One turn sends every row of this set to another row. A few are shown first. Where does it send the rows asked after them?
koram: [ -4.1  23.8  -0.8  -8.8  13.5  -7.2 -32.0  19.5  -5.6  -2.7  -4.5  -6.4
  -1.5  -0.8   9.1 -10.5   0.9   6.9  -1.9  -7.9   5.9]
tof: [  8.2  26.9   7.8  -9.0  10.4  -8.2  -7.3 -10.2   7.2   7.4   0.9   1.0
   2.0  -4.4  34.2  -8.3 -19.1  22.8  -0.7  -5.9   2.4]
fam: [-19.0  -3.6  17.1 -15.1   5.6  -1.0 -10.6 -15.1   1.5  -3.1   2.0   5.1
 -16.3  -5.9  13.0  16.4 -17.0  -7.2   9.7  -2.7  -7.3]
bev: [-9.1 -6.0 18.2 12.7 -4.3 14.6 -0.3 -5.7 -5.7 20.1  1.8 -2.7 -7.1  9.3
 -2.1 -4.1  0.9 19.1 -0.8  3.7 12.1]
nat: [ 6.9 -5.3 16.6 -2.7  2.7 19.5  9.8 -4.1  1.1 17.3 14.7 -3.5  2.2  0.2
 10.2 -7.7 13.5 20.1 -6.2  9.5  0.4]
Tas: [ -3.9  -7.7  15.8   1.3  -1.0 -18.3  -4.7 -10.2  -0.1  15.9 -10.1   7.2
   8.1   0.2  11.7 -12.3  -7.5 -18.7 -19.1  -8.1  -4.5]
Tage: [-8.8 -2.1 17.1  9.0 -4.9 15.7  1.5 -3.9 -7.8 18.7  9.0 -2.9 -9.3 15.2
  2.7  1.4  5.9 14.9 -0.1  6.6 12.2]
Bag: [  0.3   0.5   9.8   6.0  12.4 -25.2  -5.1   1.9  10.2  16.7  -2.7  -8.0
   6.8  -1.2  21.7  -7.3   6.5  -8.4 -22.4  -0.3   2.5]
Givi: [  3.0   2.5   4.3   1.6  17.7  20.0 -23.2  -6.3 -12.4   7.4 -16.8  -3.7
   8.7   4.7  14.5 -16.5  17.3  12.4   3.8  -2.8   4.8]
mugo: [ -5.6  11.8   5.9 -12.0   6.5 -13.8  17.3   8.4  -0.2  11.1  18.6  10.0
  -0.5  11.2  20.4  -2.8 -10.1   4.5  23.5  -0.1   7.1]
muk: [  7.1  -1.0   6.8 -29.5  16.6   3.9 -17.9 -14.1  -2.2   2.0 -20.4  -3.4
 -11.0  -8.5  12.3 -14.3   3.8 -10.5   7.1   1.7  -3.4]
Zet: [ -4.5  17.9   9.8 -17.0 -17.2  -4.2 -12.7  -3.6   8.9   3.4   3.6  11.2
  16.1  -7.7  20.5 -21.3   1.1  -2.5   7.2  -0.5 -10.4]
Milok: [ -2.3   1.1   2.5  -6.3  15.5  21.0 -24.8   3.6 -13.2   2.7  -2.1  -1.8
   6.5   7.8  12.9  -4.1  26.6   3.7   5.4  -0.4   1.3]
nula: [10.4 -8.3 17.3 -0.1  5.0 24.8 10.2 -1.8 -2.8 19.5 14.8  2.1 -1.1  2.6
 11.1 -7.1  2.6 16.5 -8.0  9.3 -0.3]
Feted: [  0.2  -7.7   5.6   1.0  19.9  29.0 -23.3   1.8 -19.4   3.9 -10.5   5.6
   4.0   3.9  10.7  -9.1   7.8   0.4   3.8  -2.8  -6.4]
funag: [  5.5  -3.4   9.4   7.8  13.9 -13.4  -1.0   5.9   1.2  19.2   1.4   3.8
  -0.1   6.2  26.7  -4.6 -13.8 -19.6 -23.2   2.1  -1.4]
Rom: [ -3.6   3.0  11.3  -6.2  -4.9 -17.5  -2.9  -2.1  -1.2  17.7   2.5   7.8
   5.1  13.2  17.8  -0.5   4.7 -26.0 -17.7  -0.4   2.1]
luref: [-21.7   0.4  16.5 -18.8   3.1  -6.5 -11.5 -14.9   5.5  -3.3   2.6  -0.9
 -13.3  -5.8  13.1  19.6  -4.6  -5.6  10.4  -1.8  -4.2]
Sumor: [-14.7  -1.0  10.8 -13.5  11.4 -22.0  15.7  -4.5   7.9   8.2   6.0  -0.6
   0.6  -0.3  13.5  -3.4   1.6   8.2  26.9   0.3   5.5]
bap: [ 10.6   5.8   4.0 -33.3  13.1   5.5 -15.4  -7.6  -6.0   2.8  -9.6  -1.8
 -15.8   0.8  18.1  -6.0   6.8 -20.3   6.1   6.9   0.1]
serog: [ -6.3  -7.0  11.5  -8.3  14.7  -6.7  18.8  -0.2  -3.0  10.8   6.0  11.8
  -7.7   5.9  16.6  -3.9 -25.3  -0.9  25.9   2.4   0.1]
lag: [-12.7  -5.9  11.0  12.2  14.9  -7.5 -15.5  -0.4  16.6  10.1 -16.8  -9.5
 -14.5  -4.1  27.8  -5.7 -14.4  -1.7  11.7  14.6   3.8]
gipu: [ 10.3  29.7   5.6 -11.3   8.3  -4.1  -4.7  -4.9   4.4   8.5   7.6   2.4
  -1.5   1.8  38.3  -2.6 -20.5  17.1   0.4  -3.1   4.0]
dukeb: [  7.8   5.1   1.8  -2.8  16.7  26.8 -20.6   1.8 -17.5   8.1  -5.4   3.6
   1.2  16.6  20.6  -6.0  13.5   1.4   5.2   2.5   6.6]
fifu: [ -7.4  -0.1  11.6  -4.5  10.0 -16.4  14.4  -2.0   3.7  10.0   0.9   7.5
   5.7  -3.9  10.9 -17.0 -20.5  15.6  21.6  -7.8  -1.0]
gavof: [  1.4  13.5  11.1 -13.1 -14.8   6.8 -10.1   1.0   1.5   6.3   6.2  19.6
   9.5  -2.5  23.5 -18.3 -16.3 -10.3   6.5   1.4 -13.0]
tulot: [-11.6   4.7   7.0   4.5  11.6  -7.8 -14.0   6.4  13.7   9.5  -4.7  -9.9
 -18.5   6.3  33.6   6.3  -4.5 -10.3  13.2  20.5   7.9]
beku: [ -0.1  17.5   1.0  -4.0  17.0   1.2 -30.2  20.2 -11.7  -0.2  -5.4   0.8
  -8.3   0.1  10.6 -11.8 -16.6   0.6  -2.4  -9.1   1.5]

bap moves to beku
mugo moves to serog
Now find these:
gipu moves to fam
tulot moves to gavof
Bag moves to Rom
dukeb moves to Feted
nat moves to Tage

One turn sends every row of this set to another row. A few are shown first. Where does it send the rows asked after them?
momeb: [ -3.5  12.8   4.4 -19.1 -10.2   6.8   5.2  13.4  26.4 -14.7  -3.6 -19.5
  10.0  -9.0  -2.0  18.2  11.3 -12.7   0.6   1.5   7.5 -16.8  20.3 -10.7
 -16.9 -26.4 -10.3  -3.9   8.1  12.6  -1.9 -11.9   7.3  12.5  19.7  -0.7
   0.0  -2.4  -3.1]
Goloz: [-20.7  13.3  10.7  20.2   4.1   1.0  -4.8  -6.0   7.1  -5.2   8.1 -13.8
  10.9   0.4  -9.7  -1.0  -6.2  -2.9  -4.3  -2.0  -8.1  17.5  -5.7  -8.7
  12.3 -14.6  17.8  11.5  -5.1  -2.4   2.6 -21.1  -8.5  -0.9  -4.9  11.6
   8.9 -16.1  -5.1]
Nade: [ -1.8  10.7   0.6 -10.1 -18.8   8.9  -4.1  -6.9  28.1   2.7  13.0  12.6
 -18.0  -0.7 -11.4  -1.7   3.5  -3.9  -8.0  -5.3  27.6  13.0 -15.3  -5.1
   5.3  -7.7  11.8   8.4 -12.0   3.1  -2.2   4.9  -9.1  -6.3  -7.5  -0.9
  -1.5  15.5   8.0]
Fetun: [-13.1  20.7  10.4  -2.3   3.5  10.8 -15.0  21.4  21.2  -8.0   2.9 -26.7
  14.8  -0.1   3.5  11.6  -4.6 -15.0  16.0 -19.7  -8.5   5.2  12.7   7.2
 -12.5 -27.8 -10.7   8.1   0.9  10.2   0.5  -6.0  -9.6   1.4   5.7  -7.2
   1.1   8.3   6.5]
geg: [ -4.9 -10.9  14.0  -2.0   4.1  -6.1   1.1   9.3  17.5   7.2   1.7   8.8
   7.6  -6.3 -22.2   7.6   6.9  17.3  11.3   6.9  -5.4 -18.1  -3.4  -0.8
   1.9 -16.0  -6.3  17.3   6.0   8.1   6.6  -5.0 -10.6 -11.5  27.2  10.8
   3.0 -13.0 -21.8]
Dumen: [ -3.0  16.3   3.1 -20.9  -1.6  10.1   1.9  18.6  31.1 -19.0   3.8 -22.5
   6.9 -10.4  -0.3  15.1   7.7 -13.3  10.5   5.4   3.8 -11.8  20.5 -13.0
 -13.9 -20.2  -9.3  -5.5  11.1   7.5  -1.9  -8.0  12.7  14.5  17.7   2.9
   2.7  -1.0   2.7]
fub: [-14.2  24.9   6.3   4.1   0.4   2.8  -9.4  10.6  16.4 -17.7  -4.2 -19.7
  14.6  -3.9   6.5  18.0   6.7 -12.3  16.4 -24.0  -6.9  -3.1  14.3   1.9
 -12.4 -25.9 -13.3   8.5   1.1  14.3   1.3  -8.4  -6.0   5.4   5.3 -11.4
  -1.0  15.7   5.9]
ranad: [ -7.0  -8.2   6.8   2.0  13.1  -8.5   2.3   5.9  18.1  -2.7  -5.8  17.7
   7.5 -10.3 -11.9  26.2   6.0  20.5  11.4  -1.4  -8.1 -26.1 -12.0 -10.5
   4.5  -4.9  -8.5   3.9  14.5  10.1  11.1  -8.9   6.4   0.2  23.2   3.1
  -1.4   4.3 -12.4]
bukoz: [  1.0   8.8   4.1  -0.9 -24.8  14.3  -9.1   0.7  19.1  -3.6   9.7   0.5
 -16.8  -3.9  -4.1  -7.2   8.2   4.5 -14.6   4.9  25.8  14.4  -7.6   7.5
  10.3  -1.8  17.6  -0.3  -9.6  -6.2   4.6   4.3  -0.6  -4.9  -4.3  -0.9
   0.8  12.9   9.6]
niku: [  3.3   5.6   3.8  -7.3 -14.1  11.6 -10.7 -10.3  20.8  -1.9   9.5  -3.1
 -17.9   0.8  -7.6   3.6  12.6  14.4 -11.3  -2.6  14.8  13.7 -19.2   3.8
  14.4  -3.8  17.0   1.5 -13.9  -6.3  -1.2   8.0 -10.6  -0.6  -2.4 -13.2
  -7.0   8.8   7.0]
gotal: [  2.7   7.1   0.9  -7.8  -6.9   8.8  -9.2 -13.1  22.9  -7.6   8.1   1.8
 -18.8  -2.5  -6.2   9.0  13.2  14.8  -5.5  -6.8  13.0  11.5 -20.4  -3.0
  15.8   2.3  16.7  -1.6 -11.3  -4.3  -2.9   7.5  -3.6   6.6  -5.5 -14.0
  -9.5  15.7  13.3]
fena: [-20.5   8.3   7.8  23.5  -3.0  -2.5  -0.9 -10.8   6.0  -2.8  -3.1  -8.3
  13.5  -0.3  -2.9  12.7  -8.3  -0.9 -15.1 -10.4  -6.0   7.9  -7.6  -9.9
   6.9 -12.3  16.8   1.1  -3.6   1.9   7.7 -27.3  -1.5   5.9  -6.4   6.2
   2.1 -11.3  -7.5]
nevig: [ -0.1   6.0  -0.6  -4.8 -23.0   8.2  -3.5  -7.2  24.0   0.3   3.3  12.4
 -15.3  -3.0  -3.2   8.4   3.1   0.6 -18.9  -8.3  27.3   3.9 -15.1  -3.8
   4.4  -1.4  14.2  -6.3  -8.7   3.3   5.6   1.4   3.1   1.2  -9.0  -4.7
  -4.2  22.9   8.6]
gutu: [  2.7   3.2   3.9  -9.4 -13.5  10.7  -8.8 -11.6  21.5  -0.2   5.3  -1.7
 -18.6   0.9  -6.4  10.0  10.7  13.4 -14.9  -9.1  14.1   9.7 -22.0   3.4
  11.6  -1.4  17.1  -6.2 -12.4  -4.3   0.2   4.1  -5.8   3.3  -4.9 -14.6
 -10.5  14.6   8.0]
dak: [ -0.6  14.5  -1.8  -3.4  -9.5  10.4  -7.8  -3.1  24.2 -12.2  12.5   8.9
 -20.3  -6.4  -2.3  -0.3   7.1   1.7  -3.3   0.5  23.8  13.6 -12.5  -5.0
  11.6   4.2  15.1   0.5  -5.4  -2.4   2.4   5.2   6.1   1.3  -8.0  -2.6
   0.1  25.0  17.0]
rorak: [ -2.8  13.8   7.7 -20.3  -7.4  12.5   1.0  19.9  29.0 -13.4   5.1 -28.1
   8.3  -7.5  -2.5   8.8   8.8 -13.8   5.0   8.9   5.2  -9.4  21.7  -6.8
 -15.0 -24.6  -8.3  -2.7   9.5   4.5  -2.1  -8.9   6.7   9.9  18.9   3.8
   3.3  -8.1  -0.7]
mebu: [ -0.4 -27.7  23.4  -5.9  -1.5  -1.3  -5.1  18.6   5.0   0.4   6.3   4.1
   2.3  -3.2  -0.5   8.3  -4.4   9.5   0.4  -1.4   6.9 -15.6   2.2  11.8
   5.9  -2.0  -5.3   3.7  13.5   6.1  14.0  -1.6   4.3  -9.7  23.3  18.5
   6.4  -4.1 -15.0]
kezat: [-12.6  18.7  11.4   2.1  -1.8  11.3 -12.9  21.6  18.2  -9.3  -4.4 -27.4
  14.5  -2.2  10.3  19.9  -4.1 -12.3   8.1 -22.1  -8.6  -1.7  10.9   8.7
 -13.4 -23.8  -7.7  -0.6   1.8  10.0   6.5  -9.8  -1.3   7.4   3.5 -11.1
   0.7  13.7   5.7]
Tupi: [-21.4  16.2   5.8  14.9  14.4  -4.0  -2.0 -13.3  13.9  -9.4   7.2  -2.0
  12.0  -0.8 -13.5   9.0  -7.2  -7.8   5.1 -10.4  -7.5  16.4 -11.6 -22.1
   9.3 -14.0  14.3  13.7  -3.6   3.9   0.6 -20.0  -8.1   2.7  -8.8   9.1
   4.1  -7.5  -1.6]
vunel: [ -3.5 -20.1  20.3  -8.9   5.6  -6.8  -4.0   9.7   9.1  -5.0  12.2  15.1
   2.7  -5.4  -8.7  -1.2   3.2   4.4  18.9  -2.8   9.7 -10.1   4.3   1.9
   5.9  -6.9  -9.3  21.5  11.3   8.8   7.3   3.4  -7.7 -17.8  24.2  17.2
   7.6  -2.2 -13.6]
geneg: [ -3.8 -14.4  14.9   4.2   6.5   1.8  -4.5  22.3  13.4   2.6  -0.2  -3.5
   6.1  -8.8  -7.5  15.1  -1.6  24.4   4.1  12.6 -11.5 -18.9  -5.7   7.4
   7.1  -0.8  -1.9  -2.3  13.8  -0.6  16.4  -9.5   8.2  -3.2  25.9  10.0
   4.8  -7.5 -12.8]
Tasan: [ -3.2 -16.3  17.6 -12.7  20.8  -4.6  -4.7  12.7  14.6 -10.8  14.7  17.9
  -0.1  -7.1  -3.8  12.0  -3.9   3.2  23.8  -7.6   4.7 -14.0  -3.3  -6.3
   9.0   3.2  -9.1   9.6  18.3   8.8   8.8   2.4   6.8  -6.0  20.0  17.6
   6.4  10.5  -4.2]
nofu: [ -6.2  -3.9  10.1  -4.6  25.5  -0.7  -5.0  18.9  23.5  -4.0  14.6   5.6
   3.4  -7.0 -16.2  10.5   0.4  17.1  28.8   9.7 -13.0 -10.9  -9.3  -7.5
  10.8  -2.9  -4.5  11.4  14.5   2.4   8.1  -1.5   2.8  -7.7  23.3  11.3
   5.4  -2.8  -7.9]
Pora: [ -5.4  16.1   4.2 -22.8  -5.0   5.7   6.7  10.9  31.3 -14.4   1.6 -16.1
   7.4  -7.9  -7.1  11.7  12.7 -16.3  10.7   2.2   8.5 -13.0  19.2 -15.1
 -16.1 -28.0 -11.8   3.6   7.1  12.8  -6.5  -7.9   1.6   9.4  18.5   2.4
   1.5  -3.9  -2.2]
muz: [-13.9  21.5  10.7   6.5  -8.5   5.6 -10.4  14.5  12.0 -12.5  -5.9 -25.1
  17.8  -2.2   5.6  11.8   5.6 -10.3   7.7 -20.7  -5.7  -2.7  16.6  12.1
 -12.2 -28.5 -11.0   9.4  -1.6  11.9   1.1  -8.8  -9.8   1.4   7.4 -11.1
  -0.2   7.1   0.6]
Vonok: [-20.3  15.8   5.0  21.7  13.6  -2.4  -3.6 -10.7  10.3 -13.6   2.6  -5.7
  10.9  -4.2  -2.9  16.3  -7.3  -2.2  -2.2  -7.1 -11.2  11.5 -11.5 -16.3
  11.7  -5.2  16.3   1.0   2.4  -0.2   7.3 -22.9   7.9  11.9  -8.9   6.8
   3.4  -0.3   2.5]
fefe: [ -4.1 -22.3  16.7  -1.7   3.4  -8.2  -1.2   7.9   4.7 -11.7  -1.1  17.2
   4.3  -9.8   3.3  19.4   3.3   8.7   6.4  -8.8   5.7 -23.5   0.6  -0.7
   6.2   4.6  -8.2   1.7  16.3   9.6  15.0  -1.8  12.4  -2.3  23.5  11.2
   3.4   9.8 -10.1]
dudok: [  3.0   7.2   2.8 -12.7  -6.8   9.1  -9.6 -14.2  24.8  -0.2  10.8   0.8
 -18.7   0.2 -11.8   4.7  10.1  10.9  -4.8  -5.4  13.8  13.6 -22.5  -1.8
  12.7  -4.3  15.8   3.8 -11.9  -2.9  -3.6   9.4 -10.9   0.2  -5.4 -12.2
  -8.5  13.2  10.1]

Dumen moves to momeb
vunel moves to Tasan
bukoz moves to Nade
Now find these:
ranad moves to geneg
fub moves to kezat
Tupi moves to Vonok
niku moves to dudok

